Each path is a new rotation, seen through one point. The rows after it are directions, each followed by how far the rotation turns it, in deg/step (0 if it stays put).
Each turn is a multiple of 5 degrees from 10 to 175, or 0.
Each row of a path follows its step; steps can be skipped.
Path 1:
step 0: [ 13 -32  56  29 -36  -5  31  -5  26  13   6 -30  17  22  10   0  -9  10
 -24  26  27  48   1   7 -17  -3  -7 -33 -12   7 -14 -19   7 -62]
step 1: [ 28  -9  27   4 -14  -9   3 -13  74 -18 -44  18  55  23   7   2  13  -5
  14 -10  24 -56 -20  19 -16  15 -13 -17 -12  15   1 -24  -9 -16]
step 6: [ 42  12  69  23  -6  -3 -22 -29  17   5 -20   8  18  -7  28   9 -19 -38
 -34  13 -26  30 -11   2   9   7 -31 -31 -17 -18  -4 -24   2 -41]
step 7: [ -5 -10  17  13 -54  23  -3 -10  10  17 -46  17  15  14  -6   8  -1  -1
 -16  18  -9 -64 -24  33   9  12 -47 -28  39   5  18 -22 -22 -16]
step 8: [ 39 -27  -2   7   1  42  23 -13  13  43  -4  -2   2 -27 -19  12  18  13
 -18  -5 -49 -27  54  -4 -10 -27  -9 -29  -9  12  15 -47   7 -34]
step 9: [ -6  -2 -15  17  24 -11  12   9  14  22 -61 -34  38  24  28  29 -30  49
 -25  24 -17 -23  45  -7  26   2 -12  -1  10 -17  -6 -13  26 -29]
step 10: [  4 -24  23  10 -31   6  12  34  36   5   4 -12   1  37  -4 -10   7  14
 -35  55  10 -10   2  -6  -7 -60 -16  34 -12   0 -29 -47  28 -11]
step 11: [  7  18  43  45  -4 -10  -7   6  58 -27  -2 -47  41   1  42   8  51  14
  14  -3 -33  -5  13  19 -25 -28 -16   6 -14   2   3  -9  -8  -4]
step 13: [-20  -5  -9 -18 -27  -9   4 -10  37 -11   3  28   9   7  11  20   2   2
  10  42 -39 -29 -12  15 -13 -13 -32 -18   9  -1  81 -41  -7 -22]
step 14: [ 10  -7  27 -24  -4  -6 -16 -19   8  34  23   6  38  16 -33  16   6  37
   9   8 -53  17  61  27  29 -15  -8 -35  10  28   4 -16  15 -24]
step 15: [ 23 -27  10   3  -1 -54  -6 -28  16  21 -45 -42  10  37 -12 -19  -6  28
 -25  40  28   7  23   0 -12  -2  -7 -12  20 -11  42 -11  27 -40]
step 16: [ 16  -9  58 -33 -16   6 -28   4  66   4  -8  16  24   7  14   2  16  -4
 -37  38  15  -9  -4 -16 -20 -21  24 -18  20  -4 -37 -23   8 -33]
[  7  10   1  -4  14  -2  -1 -14  16  -5   2   7   8 -12   8   2  -1 -20
   9  -1  -4  -7   8 -16  -6  -7  10   8 -10  -5   9 -10  -1  -7]
145
[ 20  -3   6 -10  -1   8   2   4  -3   4  15  18  -4  -3 -10  -2  -5  -5
 -12  -1  -4  15   4   0   7  -9   2  -3 -11   7 -20 -11   9   1]
175
[  0 -17 -20  -4   0  12   6  -4   5  12  -2  13   6   6   3   7  -3 -11
  13 -10  -8   2   5   1   4   8 -16 -15   2  -2  10  -5   2  14]
65
[ 13  18  -7   7  -1 -11  -2  -2  -8   7  -6  -5 -10  -9   9  18   0   5
  14  -3  17  13   6  -2   2  -9 -10 -13   4   1  -3  -5   6  -5]
120
[ -1  -1 -16   7 -12  -4  -6  -3  14   0  -5   0   4   6   0 -18  10  -2
   1   4  -6  19   6 -18   2  -7   1   4  13 -11 -13  11   8  -2]
65
[  6  25   4 -10  -8  11  13  11   3   6  -5   7   0   1   6 -11  10   0
 -12 -18   0  -2  -6  -5   4  -2  -5  -3   4   3  16  10  -3  -4]
70
Path 2:
step 2: [ -2  17 -19  12  14   4 -57   6 -35  30 -26 -52  50 -16  22 -26  -6  37
  27 -40  -8   4 -11  31  29  33 -33  12  -5  14  31 -21 -18   9]
step 3: [-10   4  -4  28  52 -16  -5  20 -11  24 -31 -17  12 -20  -9 -19 -46  18
  12  13 -28 -29 -12 -29  53  -8 -15  51  -3 -22  48 -26  44  28]
step 4: [ 32  24  18  16  18  27 -45   5 -25 -20 -41  34  13  42   0 -37 -19  50
  -9  15   0  -1  20 -10 -20 -26  -7  49  21 -17  43  27  29  18]
step 5: [ 12 -23 -15  -7  30  12 -32  14   4 -18 -32  26  33   4   0  -4  35  22
   1 -23  33  41 -24  32  -9  13 -62  24 -29   2  59  13  19  40]
step 6: [ 17  12 -42  38  25  -7 -34  30 -14 -12 -24   7   6 -14 -17  14  -4   8
 -24  15 -37   6 -35 -28  -7  65 -26   3 -54  19  12   7  52  23]
step 7: [ -3  13 -39  39  11  31   2 -54 -29   0 -15  53  -7  -2  18   3 -19  26
 -17  42 -35  -4  23  -9  16  -1  -3 -16 -38 -21  31  41  27  50]
step 8: [ -1   5 -14   9 -25 -21 -38 -22  -3  15   9  53 -14 -25  21  27  21  -6
 -45  15  15  14  54  28 -22  28 -46  41  15   2  49  24  15  35]
step 11: [ 27   1 -23  -1 -38  19 -66 -14  -8  -1  12  47  39 -44  37  21   8  14
  -1  35 -10   4  21  22  33 -23  21  35  39 -35 -11 -11  16  10]
step 12: [ 16 -64 -25 -30 -54 -18 -17  -3 -23  17   4 -24  25  14  39 -15   6  28
 -26  31   7  12  -8  15   4  21 -41  35  15 -47   1 -42  16  12]
step 13: [  8  34 -21  -3   5  17 -21   7 -23   1  22 -60  19  15  22 -17 -12  37
  21  -4 -29  24   4  20  32  75  -9   9  32 -27  -4 -35  25  33]
step 15: [ 53   0  11 -10 -25 -22 -29  43 -26  22 -11   6  12  50  24 -14 -25  36
  15  46  -2  39  13   2  12 -26 -35  44  18  14  26  22  41 -10]
step 16: [ 36  19 -18 -40   9  32  -3  29 -22  10  -3 -10  11  29 -22 -15  32   8
  31  14  10  67 -14  -8  24  22 -50  18 -34 -37  43   2  -2  33]
[  4   1   8  10   0   2   1  -5 -18  10  -2  -5   5  -4 -25   0  -2   8
   2 -21   5  -5 -10  -9   1 -11   1   5  -3   8  18   4  -6  -3]
20
[  9  22   7  10 -10  -5 -23   9  -5  -2   2   1  -5   5  -3  -2  -3   2
  -3  -3  -7   3   4   0 -11  15  10   4  10  13  -9   1   6 -13]
160
[-11   7  -4  -7  -9  -4   0  -1 -14  -3  10  16   8   5  -1 -10  -6   1
 -11   5  20   6  10   5  -7 -23  -6  12   1   1  -8   3   5  -2]
100
[ 14  -5   8   2  -5 -10   2 -21  14  -3  -5   7   0  10   0   9   9  11
   7  -1  -3   2   9   0  -1  -1  -8  24  -4  -7  -4   6  -9 -14]
100
[  3 -13   9  -2   1  18  -2  -1  -1   0  -6   5  12  -8  11   4  11  -3
  -7  -2 -11  -1   7  16  -6 -10  -1  -4  18  18   9  11   1  -8]
110
[ 16  -8   3  -9  -7  11  -7  14   9 -15  -2  17   5  -3  -8  -5   6  -3
   2   1   9   8 -23  -3   8  -3  12   1  -6  -7  -2   6   3  -7]
65
[  1   1   1  11   7  -3   2   6  10   0   2  -3   5  22   4 -11  21   6
   2  -5  -7   8  -4 -12   1 -13  -4   1   1  11  -3  -1  18  16]
35
Path 3:
step 0: [ 19 -16   7  23  34  -4  -5   0  41 -10   3  26 -23 -46 -31   6 -12  -5
 -37   0 -67  -2  13  56  -7  -6  -5 -21 -21   5 -29  27 -26 -39]
step 2: [ 41 -23 -30  14  -2  45 -18  41 -44  15  28   3   3  10  18 -23  11   4
 -10  31  16  -6  14  23 -19 -61  -8 -48   7   4  13 -21  45  18]
step 4: [ 30  -9  -1 -45 -20  -2 -26   4  34  21 -11  -1   6  12 -23 -41 -40   5
   9  -6 -20 -74   6  38 -20  41  15  21  33 -29 -22 -12   0   5]
step 5: [ 41   6  47 -11 -34  20  20  22 -19  11  -8  20 -21 -16  20 -20  -8  46
 -32  -9  29  25  41   7 -18 -24  -7  -9  25  16 -15 -48  10 -48]
step 9: [-16  36  26  38  10 -13 -24 -22 -19 -18  -9  -1 -14 -14  -9  13 -43  -7
  -8 -12 -37 -18  16   2  15  38 -26  25  12  51  23 -42  53 -24]
step 10: [  0  14   7   0 -51  -1 -12  14  42  44 -19  30  21  19  -6  18 -38   7
 -14 -14  -2 -16 -29   7 -14   0   5  36 -27 -52 -17 -50  20  40]
step 11: [ 34  14  20  36   6  34  39   8  29  42  38 -30  12 -23   4 -10  -8  23
  11  -9  20  44  30  -6  32 -20  54  -2 -12   6  -6 -34 -15 -31]
step 12: [-17   5   9  37  32 -56 -46  21   4   8 -12  22 -13 -10 -38  -8  13 -56
 -10   1  -6 -18   2   4  39 -16  41  20 -11  47   4 -10  -3 -23]
step 13: [-29   0 -20 -15  23  50  23  49  36   3 -40  15  -9 -12  16   5  -2 -49
 -11 -16   1  -1   0  -7 -37  20   8  40   2  10  14 -37  42  41]
step 14: [ 13 -17   1  44  31  -8  12  24 -37   2  -4 -41  66  -5  51 -19 -44   8
 -26   2  -4  22   9 -21  17  -1  19 -18 -15 -32 -18 -28  23  18]
step 15: [ 26  16 -24  48 -18 -32   9  13  -3   2  30 -16  -5  -1 -54 -15 -15 -22
  27 -12  -7   2 -51 -20  25  48 -11  19 -10  19  -2  -9  45 -47]
step 16: [ 26 -32  13  -3 -36  15 -36  46  52 -15 -17   5 -26 -15   4  10 -10 -41
  -3   6  20  11 -13  10 -10  34   6  36 -20 -23 -19 -40 -52  18]
[  2  10  13  11   7  -7   8   6  -1  -8  13  11  16   2 -12  -4 -12  -2
   3  19  11   7  12  -5  -5  -1  -8 -17   0  11   1   6   0  -2]
120
[-19  -6   4  -8   7  11   6  13  -8   1   0  -3   5  10  -6  -9  12  -4
  -3  -3 -13  -1  -9   0  -1 -12   9 -11  -6  22   4  -6 -11   8]
65
[ 22   1   3   5  -7   4   3   5  11   6 -10  -1  -2  -9  18  -2  14  13
   0   8   2  -4   3 -11  -8   3   1  -9 -11  14  -4   1   1  19]
125
[  9  -4   6 -12 -13  22  13   8  -6  -5  -5  15   0  11   9   9  -5 -15
  11  15   2  -5   1  -1   5  -6   9   5  -1 -10  -2  -2   1  -3]
125
[  4  -4   2 -16 -20  -2   1  -5  -8  -5   2 -12 -13  -2 -11  -2  -4   2
  -2  -6  -2 -17  17   1 -10 -11  -9 -20   7  -2  -2   3  -1   0]
20
[-11   8   4  -5   1   4   6  11  17 -15  -3 -15  -5 -16   5   5   4   3
   2   9   1  16  -7  13  -9 -12  -6  -6  -4 -11  -5  -9   1  -9]
135
[-14  -1  -6  19   3   2  13 -13   8   8  -4   4 -15   9  -1 -11   6  -2
  -1   9   3 -10  14  13  10   0  -2  -7 -13  -9   1 -10   5   5]
35
Path 4:
step 0: [-30   8  -7   7  22   3 -23 -19  52  -4  13  23  31   7  -7  28   6 -12
 -22 -54  20  25   9 -23  30 -29  -6  42  14  13 -31 -43   9   2]
step 3: [ 31   1  18 -34  -6 -36   4  21  19  -6 -28 -17 -17 -34   8   8 -19  22
  28 -41  48  43  30  29 -12  29  21   6  -5  -2 -14   8  23  39]
step 5: [ -1 -37  10  16 -17   6  54  14  14 -16  21 -51  13  -4 -19  11  -3 -17
  -8  -4 -36   1 -23   2 -24   9 -59   2 -13  16  22 -63   0 -11]
step 6: [ -6  -5 -20  -8  22  47  65   5  -3  15  -4  21  -3  16   5   7  -3   4
 -15 -47  -2   0  47 -54 -31 -26  21   0 -17 -26   2  -2 -15  17]
step 7: [  8  44 -12 -13 -25 -18  -2  28   4 -28 -17  27 -35 -12  12 -14   7 -30
  12 -58 -21 -31  31  18  -1   5  15 -36   6  12  17  29  15 -55]
step 8: [ -8 -39  47   8 -26  11 -13  -2   1 -41  16  52  17  -5 -44  34  10 -16
 -38   1   7   4 -13  39  27  11  45 -17  -5  14  19   5  12  19]
step 10: [-39  16 -13 -31  33  22  -2  -7 -22  17 -28 -40  17  22  -7 -42  -7 -34
   6 -16   1 -42   1  14 -17  -9   8   1  50   4  34 -17 -13  42]
step 12: [ -2  -6  29 -11  27  -3  26   1  15  13   8  54  27  10  39 -11   6   8
  21   5 -25  69  -5 -15 -16   7  55 -27   7  37  -5  -8   2 -16]
step 13: [-17 -22 -17   2 -35  -4 -21  18  25 -41 -13 -31  22 -29  13 -45  31   8
  -6   4 -45   1   0 -39  25  -3   6 -34  17 -19  -3   8  56   3]
step 14: [  1 -22  17   0 -10  16  61   8 -31 -36 -20  -1 -42  19 -50 -43 -17  24
   9  43  20 -25  -2  19  -5  24  13  -3   0 -26  -4   6  18  34]
step 15: [ 42  29 -23  28   9 -19  16  28  -7  15 -14  -4  -3  16 -37 -25  37 -33
  22 -22  30  43 -37  -6  -3  -8  16  42  -9 -20  29  25 -24 -16]
step 16: [ 10 -12  21 -25 -14  18 -25  -7   5  34  17 -41  -5   0 -13 -42 -42 -12
 -28 -41 -40  21 -13   9  20   9  32  -7 -19  37  16  -2 -37 -18]
[  2   4  17   7  -5   3  -4 -13   8  12  -8  15  10  -4   7   2  -3 -12
  -6  -2   5 -18   5  12   3 -21  -6  -8   3  -7   9  -1  -5   1]
35
[  3 -16  16  18   8   1  11   5 -19  -4   1   1   1   1  -3  16  15   4
   0   9   8  -6  -8   9  -4   9  -3  -1   2  -3   3  -5  -4 -17]
115
[  8   5   2  11   5   2 -13 -14  -9  16   2  -7  -5   7  -2 -18  -3   2
  -2  22  -6   7  -6  -2  12  -1   2   0  -7 -10  -9  11   3 -10]
10
[ -4  -6  17  -4  16   7   0 -15  -4   0  -1   7 -15  10  -7  -3  -1   5
  -6   4  -6   6   6  -1 -10   3   6  -9   8  17   5   3 -10  22]
170
[  5  -6  -5  -6  -8  -9  -6  -8  -5   2  -7 -17   3  -7  -3   0  -1   5
   5  -3  12   0 -20  19  -3  -1   8   8  -6  -1  12  13 -17  14]
60
[ 10  -6 -14  -9  10   8   2   0  -2   3  10  16  21   9  -5   0  -7   4
  -9   0  -6  -8  -6   6  -1   9  14   3  14 -17  -6   0  -4   6]
170
[  1  -4   0   5   3 -10  18 -14   7   6  -9  12   4  12   2  11   1 -14
   8  -2   3  14  -3  -3   3  10  -4   9 -19  -6  -9   1   7  14]
120
Path 5:
step 0: [-45   8  24 -19 -25   7  14 -50  21 -36 -51 -25 -11  15 -27 -13 -30  25
  23  20  20  19  -7   9  51  17 -16  10   5 -23 -31  32 -21  55]
step 1: [ 18  12  34  21   8 -12  49  19   7 -15   2   9  26  24  52   3 -42  24
  36 -13  62  24 -47 -35 -22   3   0  -2  10 -18 -43  27 -15  18]
step 2: [-19  52  36  19  -9 -52  22 -15  49  17  12 -14   2  21   3 -26   9  14
 -28   9  55  10  11  -1 -32  15  27  -3  35  39  24  32   5 -39]
step 3: [-42   2  30  50 -14   9 -33  -2   6 -58   2  17 -28 -12  25 -28  17  37
 -16  -7  18  -4   6 -12   5  72 -15  31  21  -3  34 -24 -24 -34]
step 5: [-35 -28 -16 -52 -51  26  20 -11  -3  -4   3  23  17  54  17 -34  56  24
  12 -27  18  -4  -5  35  10   6  39  -9  38 -14  -8  36  13  13]
step 8: [ -7 -28  -2  52   4  31 -59   3  16  16 -35  36   4  51   3  15   8 -12
 -18 -14  44 -16 -14  -1  45  33  16 -46 -37  35  21   0  -1  -4]
step 9: [-19   6  30 -57   6   4 -24 -38  15 -41 -57  -7 -10  49 -22 -12 -38  -6
  -4  14   5   0 -32   9  37   6 -51 -14  -4  39 -14 -18  21  23]
step 10: [  7  18  -7   7  23   0   4  -4   3 -53   8   9  51  21  23 -57 -18  14
  21 -46  28  45 -24 -17  14 -24  -5 -17  14   4 -48   8  -9  61]
step 12: [  2  23  45  45 -23 -10 -25 -34 -12 -22  14   2 -25  -9  -4 -18 -17  71
 -13  45  24  -3  23  -1  56  23  -7   2  53  -5   0   1 -14 -36]
step 13: [  3 -12   7   7  19 -25 -38 -11  38 -26  27 -30 -15  28  38  66 -11  60
  -7 -39  26 -27 -26  -2  15  40 -17   0  -7 -32  -4  24 -24   3]
step 14: [-42 -10  15 -60   1   9  12 -33   3  -8  -1 -17   4  73  -2  -7  18  55
  17   1  32  -7 -14  21 -62  29  40 -25   3 -15  -1  -6  10  -4]
step 15: [-13  44  26  -2  11  41 -10  18  14 -16  14  28  13  16  51 -72  39   7
  -8  14  -2 -17 -68  16 -21   5 -10  26  23 -36   9  16  16 -12]
[  0   7  14 -11 -15  -6 -16  -2   7   3   2  13  -2  -6  -6 -16   0 -12
   2  11   1 -13   1  10  12   4  -7   3   7  -2   5   7  15 -11]
115
[ -4  15  -1 -16   5  -8  15  -9  14   5  -7 -23  -7   4  -6  13  -6  -5
 -10   2  -9  -7   0  11   1  -3  -1   3   3  14   9   2   1   0]
155
[  6  -2 -12   2 -16  -7   4  -4   6   9  -5  -2   0  -6   8   5   2  23
  14   6 -10 -20  10   4  11  -9   2  -7  -2  -9 -12   2  -5   0]
55
[  8   0 -17  -5   1  16  -7  10 -11   4 -17   5  -7   8 -12  -3  10  -8
 -12  -6  -1 -21  -6  -1  -4  -7   4  10   2   7 -10   5  -2  -1]
35
[ 13   2   1 -20   6  -5   6   6  13   4  -3  -1  14   6   0  -5  12   0
   4  -7  20   4  11   1  -2  -3 -10   9  -2  -7 -10 -18  -4  -8]
85
[-21 -12 -12   9  -1 -11  -1  -3  15   7  -7  11   1   2 -21  -1  10  -3
  -2  -2   4   5   7  17 -11   8   8  -8  -3  -3  -1   2  -5   2]
125
[  3  -3  -1  -1   1   3  11  20   4  -6  -2   7  -5  -8   4   6 -22  -5
  12 -13   4 -15  -5  12   0  20   7  -3  -3   1   1 -13   4  -1]
145
Path 6:
step 2: [  7  -7 -16 -34 -57  21  -6   2  50  -1   6 -23  10 -35 -33 -42   3 -24
   3  -8  17 -13  13 -26  -9  33 -17 -33 -19  20  31  -7  38 -22]
step 3: [ 25   2  12 -11 -14  -3 -22  33  18 -19 -21  18  -3   6  11 -20  16   4
  45 -11  13 -57 -44   3 -45 -42  36  -5  12 -11 -22  31 -42  12]
step 4: [-11   2  19  30 -21  -8 -30   1  16  -8  50  13 -14  -7  30  28  16 -23
  -1 -45  42  10  34  32  36 -10 -20 -16 -31 -23  28  37  16   3]
step 5: [ 40  15 -33 -13 -10 -18  25 -32  -2 -16 -19 -23 -28   3  29 -33  -8 -19
 -17 -28  22 -22  37 -15 -61  28 -10  -7  16  28  -5   7 -19 -35]
step 6: [-26  41   3  28  -1  -8   9  52   2  -2 -15  15   3  -1 -11   6  22 -39
 -18   3   1  17 -33  34 -38 -11  40  23 -31 -33 -43  37  18 -29]
step 7: [-17 -32 -18  13 -18  -3 -23  12   3   2 -32  -6 -38  31   0  32 -12   4
 -45 -15  15 -28  15  63  -9   8 -43  -6   3   0  55 -24  16   6]
step 8: [ -2  -1  16 -52 -16   6 -24   2   6  -4  10  23  18   1 -27 -54   4  -7
 -45  -5   9  26  12 -14 -61  15 -12  32  -9  54 -24  16   2  22]
step 9: [-19 -15   9  46 -28  24  -7 -11  59 -23 -34  21  13   1 -37 -14 -24 -35
  35   1  -5 -25 -30  40  10   0  41  17 -14  -3  20  13 -17 -14]
step 10: [ 21  18  27 -13 -53   3 -46 -12  14 -29  16   4 -38  -8   0  19  -6  11
 -40 -23 -18 -34  13  -1   4  -8 -45 -17  -2 -34 -17   1 -23  41]
step 13: [-38   3 -18 -15  -2   2 -48  27 -11 -38  29 -26 -67  28   8  -5  32 -23
 -10  -1  39 -17   9  -2 -14   1  -1   7  11 -35   0  12  40  19]
step 15: [-21   8   7 -15 -11 -13   3  -6  15 -54  11   6 -14 -25   0 -30   5 -33
 -17   0 -33 -24 -27  56 -23 -48  11 -20 -43  33  -6  -3  20 -36]
step 16: [ -8 -31  -3  18 -33 -24  11  19   9 -20 -18  54 -44   7 -33   8 -13  -4
 -43  15  59 -19  25   5  -6   4  16 -10  17 -31  -7  13 -25  32]
[ -2   7   1  -2  -4  -5   1   1  11  -8  -6  -2   9   3  -7  16   2  11
   8 -11  -2   0  -4  -5  -5   8  15  -7   6  27 -16   0  10 -11]
120
[  4  -2  -1 -12  -5  -6   5  -1  11   9 -15  -1  -4   4  17  -7 -12  25
 -11 -13  -1  -3  -3   0   3  -5   7   9  10  -7   1  -1 -15  -5]
160
[ -2   1   3 -10  -5   4   1   2 -20 -15 -14   6   1  -9  -8  -3   7  -6
  -7 -20  10   8  -1 -18   5  10  -3   0   9  -4  11 -11  -2  -4]
125
[ -3  24   6   6   8  -3   7 -11   1   1  -3   4  -3  -2  20   7   3  -3
   7   0   9   0  -3   0   0  22  -9 -13  -1  -8  -6   9 -14   3]
55
[  4  -9 -11  -1  12  -4 -11  -1   3   7  17 -10  15  11   2  -1   1  -5
 -18 -15   3   5   6  -6   4  11  -4  -8  -8  12   2  -3 -16   2]
115
[-12  -4   1 -11  -7   7  -1  -7   8   2  -5  13  16 -11  -6   5 -14   0
  -4   6 -10 -10   0  -3  -2  10  10  -9  -7  -1   7  -3  -4  26]
45
[-14  -1  -1 -14  -2  11 -11  14   1  17   3   1  -3   6  -1  -7  15  10
  18   3  11   2 -12   8  -5  10  -7   4   4   9  10  -4  -4   5]
70
